Where one turn sends some rows of the set: a few examples, then the rows asked
E: 1.026	-3.032	-0.250	-0.448	-1.627	-1.889	4.159	0.977	0.134	2.817	-1.215	0.058	1.003	0.093	-1.176	1.960	-1.713	0.455	-0.216	-2.576
F: 0.625	-2.916	1.732	-1.313	-0.696	-0.323	1.904	1.163	-5.207	-0.199	1.347	0.186	1.814	-0.182	-2.837	-2.581	-1.380	-1.037	2.181	0.968
V: -0.458	-2.215	-1.660	-1.569	-0.961	-0.690	2.610	0.719	-3.225	-1.868	2.525	1.410	1.798	1.176	-1.739	1.567	-0.873	-1.135	-0.811	1.676
G: 0.111	-2.501	1.324	-1.267	-1.598	-0.924	0.114	0.543	-5.633	0.123	1.401	1.527	1.400	-0.222	-1.213	-1.504	-0.673	-0.298	1.553	0.372
U: -1.375	-1.584	-1.470	-1.268	-0.553	-1.066	0.930	1.437	-2.771	-1.747	1.087	1.403	2.378	1.887	-1.038	2.175	-1.135	-1.606	-1.446	0.545
R: -0.177	-1.997	0.867	0.807	-0.044	-2.448	3.247	2.578	0.084	-1.110	3.745	-1.776	5.026	2.651	1.830	-1.037	0.054	0.917	-0.119	0.901
K: 0.076	-2.274	2.361	0.618	-0.454	-3.002	3.150	1.719	-0.775	-1.548	3.817	-2.461	4.113	3.020	0.603	-1.265	-0.396	2.028	-1.448	1.020
H: 1.018	-3.688	0.168	0.432	-0.048	-1.367	2.284	1.379	-0.443	3.559	-0.484	-0.060	1.109	0.282	-1.400	1.771	1.340	0.900	1.787	-1.729
C: -0.265	-1.010	-0.326	0.386	-2.213	-0.144	3.847	-0.351	-1.016	-0.416	3.425	-1.130	4.624	0.210	1.977	-1.743	-1.540	1.248	0.241	1.545
M: -0.654	-1.108	0.180	1.195	-2.090	-0.467	3.643	-0.819	-1.469	-0.980	3.324	-2.348	3.879	0.680	0.629	-0.205	-1.794	1.350	-1.057	2.568
X: 0.457	-3.319	0.322	1.395	0.565	-1.193	1.407	1.711	-0.475	3.337	-0.327	-1.196	0.673	0.678	-1.437	1.806	0.869	1.690	1.343	-1.249
L: 1.192	-4.318	1.314	-0.560	-1.538	-2.544	3.799	0.107	-0.604	2.020	-0.192	-0.621	0.776	0.940	0.518	1.099	0.626	-0.124	1.454	-3.460
Y: 0.759	-3.478	1.950	-1.753	0.305	-3.570	2.836	3.642	-2.891	-2.292	1.631	-0.026	2.335	2.748	-2.193	-0.645	-1.788	-1.528	-0.560	-0.480
Z: 0.820	-4.362	1.597	-0.225	-1.589	-2.244	3.078	-0.398	-0.903	1.421	0.562	-1.655	-0.014	1.405	1.183	0.735	0.872	0.684	0.829	-3.625
Q: 0.825	-2.600	-0.077	0.177	-2.105	-1.956	4.019	0.728	-0.052	2.626	-0.774	-1.029	0.430	-0.197	-0.850	1.647	-2.549	1.436	-1.168	-2.258
A: 0.708	-3.376	2.565	-0.989	-0.499	-4.256	1.522	3.259	-3.532	-1.646	0.745	-0.130	2.341	1.438	-1.216	-0.411	-2.871	-2.008	-0.069	-0.983
P: 0.631	-1.363	1.753	1.244	-0.335	-1.115	3.016	2.767	-1.121	0.767	2.204	-1.859	5.231	0.336	-0.022	-3.403	-2.376	1.643	1.168	1.362
W: -0.013	-1.473	2.712	1.398	-0.239	-0.100	2.177	1.061	-1.996	0.368	2.053	-2.804	4.485	1.067	-1.199	-3.380	-1.634	2.116	0.442	1.598

V goes to -> Y
U goes to -> A
Z goes to -> X
And these:
H goes to -> E
C goes to -> R
W goes to -> M

Where one turn sends some rows of the set: a few examples, then the rows asked
vurek: -0.219	1.969	-0.798	-0.557	-0.527	-0.070	-0.935	-2.248	-0.627	-0.597	-1.264	1.620	-0.017	-3.158	0.428	-1.486	0.297	-0.660	1.607	-2.198	-0.430	1.294	0.091	1.690	-0.891	1.468	-2.174	2.338	-1.073	-1.264
Duz: 0.352	-0.258	-1.049	0.564	0.105	-0.329	-0.833	-1.878	-1.083	-0.265	-3.734	1.856	0.108	-1.712	1.190	-0.404	-1.484	0.672	-1.278	0.728	0.472	-0.815	0.366	0.744	-0.592	-0.048	-1.585	1.404	-2.660	-1.907
dibab: 1.226	-1.612	0.193	2.510	-0.422	-0.525	-1.840	2.222	1.274	0.951	0.446	0.597	-2.366	0.321	-1.481	1.768	-1.169	3.147	-0.727	2.766	0.360	1.019	-0.377	-1.572	0.094	0.207	1.307	0.704	-0.294	-1.125
zadug: 0.639	-1.218	-0.508	0.350	-0.489	0.597	2.329	0.066	0.089	1.760	0.803	-0.827	0.260	1.570	2.657	0.735	-0.377	0.451	-1.809	1.652	0.739	-1.654	-2.553	-2.161	0.839	-0.030	1.250	-1.432	0.905	1.462
ris: -0.627	1.479	0.473	-2.515	-3.250	-2.024	0.262	-0.266	-1.823	-1.461	2.229	0.024	1.679	-0.833	1.100	0.207	3.099	-1.083	1.368	1.140	-1.069	2.027	1.317	-0.587	-1.590	1.965	-1.324	-1.404	-0.089	-0.970
fogi: -2.152	-1.258	-0.441	1.420	-0.830	0.904	-2.895	1.429	-2.106	0.887	-1.734	1.119	-0.220	-1.212	-1.666	-1.239	-1.606	1.520	1.108	1.214	0.867	0.665	0.212	-2.367	-0.017	-1.026	-1.069	0.936	-2.298	-0.911
roze: -0.947	1.484	0.452	-2.575	-3.230	-1.728	0.328	-0.103	-1.754	-1.531	2.108	0.087	1.549	-0.725	0.722	0.107	3.124	-1.321	1.444	1.027	-0.916	2.121	1.054	-0.620	-1.582	1.982	-1.313	-1.525	-0.071	-0.961
Nido: 1.567	2.381	0.029	-0.267	-1.934	-2.364	-2.493	0.090	1.482	-1.078	1.688	0.961	-0.539	-2.710	-0.260	-0.617	2.123	-1.088	0.671	-2.240	0.142	1.000	0.434	2.533	0.711	2.090	-1.218	0.985	0.104	-0.839
sosut: -1.358	1.654	-0.680	-0.290	-2.405	0.594	-2.813	0.527	-0.896	0.470	0.152	1.163	0.585	-3.374	-0.872	-2.827	1.502	-1.787	1.764	-1.922	0.591	0.883	1.018	0.158	0.156	0.805	-1.671	0.997	-1.042	-0.286
meror: 1.043	-1.131	0.009	0.475	-0.565	0.098	1.589	1.144	0.463	1.826	1.778	-0.971	-0.300	1.979	2.027	0.991	-0.255	0.720	-1.569	1.421	0.961	-1.239	-2.798	-2.345	0.993	-0.024	1.590	-1.361	1.300	1.305
Debi: 0.685	-0.349	-0.192	-0.857	-0.923	0.311	3.258	-0.414	-1.005	0.628	0.938	-1.290	0.912	1.319	2.926	1.671	-0.238	-0.242	-2.110	0.229	1.151	-1.321	-2.230	-1.240	1.496	-0.167	1.384	-0.928	1.758	0.395
pami: 0.348	-1.436	-0.254	0.593	-0.764	0.571	1.953	0.924	-0.114	1.920	1.291	-0.871	0.259	1.617	2.269	0.564	-0.249	0.597	-1.496	1.583	0.873	-1.408	-2.653	-2.623	0.595	-0.345	1.211	-1.421	1.023	1.445
nom: -0.451	1.735	0.671	0.501	-1.185	-1.233	-3.516	1.230	0.407	-0.330	1.966	0.719	-1.398	-1.854	-2.477	-0.639	0.889	0.558	2.688	-2.011	-0.246	2.981	-0.147	0.519	0.107	1.330	-1.120	1.600	0.325	-0.628
begop: -2.038	1.292	0.023	-0.124	-1.084	1.069	-2.662	-0.036	-1.416	0.373	-0.056	1.124	-0.294	-2.856	-1.446	-2.290	0.523	-0.364	2.806	-1.836	0.059	2.199	0.333	-0.404	-0.418	0.646	-1.905	2.039	-0.754	-0.626
Larer: -0.967	1.548	0.698	-2.632	-3.240	-2.005	0.174	0.104	-1.752	-1.159	2.481	0.034	1.488	-0.981	0.648	0.085	3.202	-1.012	1.486	1.221	-1.022	2.022	1.081	-0.737	-1.578	1.780	-1.035	-1.460	0.103	-0.761
lurun: 0.206	-0.459	0.897	2.133	-0.976	-2.234	-4.080	2.687	0.670	-0.030	1.151	0.606	-1.995	-0.112	-2.382	1.123	-0.746	2.702	0.809	0.971	0.683	1.472	-0.223	-1.083	1.210	0.053	-0.127	0.585	-0.886	-1.389
Damut: -0.639	-2.003	-0.475	2.371	-0.536	1.707	-1.196	1.491	-0.490	1.747	-1.744	0.953	-0.915	-0.376	-0.855	0.048	-1.707	2.413	-0.606	3.015	0.408	0.245	0.247	-2.661	-0.911	-0.247	0.832	0.756	-1.463	-0.809
dizaz: 0.915	-1.527	-1.184	1.708	0.195	1.261	0.214	-0.963	-0.022	0.911	-2.912	1.492	-0.826	-0.653	1.108	0.693	-1.737	1.991	-1.683	2.741	0.285	-0.640	0.196	-0.815	-1.318	0.431	0.271	1.469	-1.740	-1.545
banok: -0.521	1.848	0.543	0.007	-2.553	-0.974	-3.753	1.928	0.669	-0.170	2.141	0.886	-0.294	-2.699	-1.846	-1.686	2.041	-1.024	2.035	-1.974	0.696	1.664	0.610	0.534	1.019	1.114	-1.141	0.566	-0.012	0.025
zuz: -0.426	-0.681	-0.078	-0.789	-1.209	1.320	2.834	0.642	-1.905	1.235	1.028	-1.454	0.940	1.171	2.157	1.172	-0.366	-0.020	-1.535	0.190	1.349	-1.021	-1.848	-2.233	1.750	-0.774	1.405	-1.040	1.549	0.717
Ror: -0.639	1.521	0.516	-2.509	-3.260	-1.973	0.128	0.040	-1.544	-1.416	2.312	-0.162	1.549	-0.942	0.741	0.215	3.075	-1.256	1.421	1.114	-0.950	2.245	1.120	-0.244	-1.371	1.676	-1.281	-1.636	-0.006	-0.901
Togup: 2.422	0.134	0.180	1.080	0.041	-3.495	-1.930	-0.594	1.396	-1.297	-0.619	1.318	-1.626	-0.554	0.354	1.911	-0.870	2.068	-1.334	0.845	0.063	0.148	-0.441	2.211	0.639	1.197	-0.728	1.180	-1.278	-2.309
Rifom: 1.019	-0.032	0.563	-0.594	-1.088	-0.621	2.506	0.852	-0.350	0.576	2.228	-1.711	0.049	1.624	2.057	2.363	-0.049	0.478	-1.671	0.129	1.051	-0.766	-2.416	-1.199	2.073	-0.075	1.780	-1.178	2.181	0.395
mibi: 1.270	2.290	0.213	-0.180	-0.533	-2.016	-1.852	-1.155	1.069	-1.189	1.172	1.285	-1.318	-2.114	-0.337	0.024	0.770	0.154	1.401	-2.102	-0.623	2.014	-0.239	2.504	-0.345	2.104	-1.598	2.269	-0.203	-1.475
tok: -0.090	-0.848	0.302	-0.256	-1.700	0.525	2.043	1.518	-1.358	1.146	2.105	-1.737	0.639	1.495	1.178	1.805	-0.155	0.270	-1.080	0.342	1.282	-0.563	-1.986	-2.848	1.797	-0.586	1.635	-1.441	2.108	0.814
dig: 0.312	2.280	-0.803	-0.701	-1.570	-0.799	-1.372	-1.335	0.125	-0.499	-0.648	1.562	0.662	-3.564	0.690	-2.082	1.665	-1.927	0.666	-2.219	0.312	0.156	0.793	2.074	-0.126	1.827	-1.779	1.177	-0.987	-0.903
Salun: 1.178	-1.125	-0.216	0.398	-0.562	-0.028	2.063	0.538	0.768	1.623	1.288	-0.901	0.166	1.904	2.592	1.260	-0.422	0.781	-2.002	1.514	0.634	-1.565	-2.836	-1.720	0.786	0.113	1.572	-1.366	1.292	1.223
zud: 2.590	-1.254	-0.231	2.058	0.340	-1.091	-0.270	-0.184	1.765	0.163	-1.072	1.059	-2.114	0.040	0.474	2.306	-1.236	2.937	-2.141	2.477	0.058	0.097	-0.342	0.218	-0.404	0.941	0.988	1.210	-0.701	-1.782

lurun goes to -> fogi
nom goes to -> begop
And these:
tok goes to -> zuz
Salun goes to -> meror
dibab goes to -> Damut
banok goes to -> sosut

Where one turn sends some rows of the set: a few examples, then the rows asked
vub: -1.962	-1.294	0.013	-0.400	-2.647	0.056	-0.231	-3.340	-0.498	-0.693	-3.654	-2.979	-2.723
dul: -0.843	-0.220	-0.891	-0.276	-3.056	0.009	-1.665	-1.554	0.004	-1.109	-2.309	0.783	-3.992
Fikal: 2.800	-1.908	2.191	-1.380	-1.152	0.433	-2.517	-0.185	-0.606	-0.258	0.894	-1.397	-3.637
bobi: 1.455	-0.919	-1.832	-2.321	-0.332	-1.001	-1.609	1.261	-0.801	-0.306	0.098	-0.592	-2.700
nenu: 1.713	-0.274	1.909	-0.217	-1.833	1.827	-2.559	-0.412	-0.915	-0.149	0.601	-4.453	-0.449
seni: 0.142	-1.344	1.194	1.627	-0.812	-2.882	-1.940	-2.304	-0.498	1.537	-2.306	-3.310	-1.300
fura: -2.338	-0.599	-1.447	-0.977	-1.811	0.969	-2.621	-1.785	-2.268	-1.177	-1.124	-3.059	-1.744
pada: 2.719	-0.087	0.267	0.488	-4.209	0.027	-0.420	1.212	-0.598	-2.509	-1.119	-0.944	-1.997
dobe: 2.821	-1.113	2.572	0.903	-1.454	0.820	-1.527	-0.869	-2.013	-0.917	-1.654	-4.332	-2.321
vob: 1.665	0.378	-1.317	-2.215	0.236	-0.998	-0.120	-0.578	-1.657	-0.667	-0.769	-0.527	-2.368
Pon: -3.072	-1.295	0.145	-0.077	-2.988	0.169	-1.243	-0.801	0.063	-1.720	-1.758	-1.789	-0.564
dufu: -0.228	-1.202	-0.470	1.080	-1.539	-1.113	-2.866	0.203	-0.494	1.269	-1.381	-5.083	0.128
Migi: 0.452	-0.451	-3.254	0.447	-4.041	0.145	1.672	0.099	0.631	0.614	-0.286	-2.722	-3.002
narod: 1.791	1.022	-1.667	-1.733	0.038	-1.898	0.752	-0.534	-1.173	-0.259	-0.627	-2.504	-4.021
Loda: 2.788	1.139	1.326	-0.373	-1.323	0.500	0.484	-0.354	-1.084	-0.893	1.078	-4.667	-3.033
Kuv: 1.451	-0.206	-2.211	-1.948	-0.552	-1.841	-0.721	1.279	-0.283	0.203	0.168	-2.651	-4.448
firok: -0.100	0.307	2.260	-1.481	-3.313	-0.706	-0.297	-3.080	0.295	-1.025	-1.753	-4.924	-2.237
Zume: 0.153	-1.911	0.605	1.689	-1.039	-1.633	-2.851	-0.472	-1.341	0.359	-3.075	-3.482	-0.411
Gom: -2.232	-3.001	-0.767	0.656	-3.706	-1.090	0.211	0.542	1.448	0.264	0.015	-2.993	-1.430
pok: 1.050	-2.554	0.823	-1.405	-4.162	-0.535	-0.513	-0.790	0.903	0.286	-1.472	-6.258	-3.117
donib: 0.391	-0.213	-2.001	-0.778	-3.232	0.281	0.710	-3.351	0.445	1.231	-1.589	-1.019	-3.816
Zab: -0.563	0.106	-2.458	2.297	-2.608	-1.367	0.981	0.270	-1.700	-0.741	0.744	-3.512	-2.624
torik: 0.050	-2.933	-1.462	0.113	-1.668	-0.106	-0.153	-2.707	-2.893	0.123	-2.821	-3.377	-3.697
bab: -0.331	-1.199	3.184	-0.647	-3.271	-1.044	-0.553	-1.550	0.163	-2.013	-0.918	-1.898	-0.178
res: 2.462	-0.636	1.576	-0.502	-1.590	0.173	-1.947	1.358	-0.671	-1.253	0.533	-4.230	-4.809
Nulu: 0.810	-4.086	1.827	-0.509	-4.094	-0.863	-0.758	0.845	0.743	-0.747	-0.561	-3.149	-1.018
pim: -2.875	-0.867	-0.956	0.478	-2.162	-1.641	-1.364	-0.256	-0.282	-0.283	2.242	-2.406	-1.640
Salam: 3.200	-0.651	-1.368	-1.138	-4.896	0.943	-0.352	0.536	0.621	0.349	0.242	-2.801	-1.829
ditat: 1.928	1.244	1.519	-0.235	-3.678	-1.203	-1.101	-1.636	0.211	-1.721	-1.507	-0.669	-4.291
dorod: -0.296	-0.650	0.113	1.111	-1.301	-2.414	-1.848	-1.621	0.303	2.470	-0.740	-4.819	-0.702
kape: -0.352	-2.128	-1.575	-0.648	-1.965	0.143	-2.943	-2.969	-1.618	0.974	-1.072	-0.384	-3.688
saraz: -0.987	-2.950	-0.847	0.329	-3.422	-1.166	1.259	-1.998	0.797	1.286	-1.970	-4.199	-3.567
rud: -1.808	-0.457	-1.472	0.981	-2.404	-1.004	-3.289	0.366	-1.409	-1.468	-0.319	-2.097	-4.524
kuvu: 2.437	0.709	-0.113	-1.727	-4.370	-0.302	-1.128	-2.252	1.364	1.164	-0.078	-2.490	-4.388
tul: 2.579	-1.618	3.320	1.413	-1.554	-1.364	-1.024	-1.260	-0.313	0.443	-0.057	-3.757	-3.941
Ludub: -0.796	-0.476	-2.088	0.973	-3.769	-0.093	-0.684	1.768	0.208	-1.816	-1.083	-0.856	-3.189
veg: -0.457	-3.259	-1.009	1.682	-2.085	-2.658	1.214	-1.113	-1.037	0.916	0.573	-2.731	-3.715
meza: 3.013	-0.153	2.010	-1.294	-0.953	0.666	-0.016	-1.896	-0.968	0.056	1.360	-1.870	-1.751
mov: 0.866	-1.530	-2.414	0.537	-2.169	-0.294	1.291	-3.002	-1.966	1.756	0.019	-1.858	-1.869
Para: 1.468	-0.739	2.709	0.246	-1.996	-0.433	-2.146	-0.829	0.715	1.265	2.326	-3.931	-2.046

Loda goes to -> dobe
vub goes to -> Ludub
And these:
pim goes to -> mov
vob goes to -> dufu
ditat goes to -> Nulu

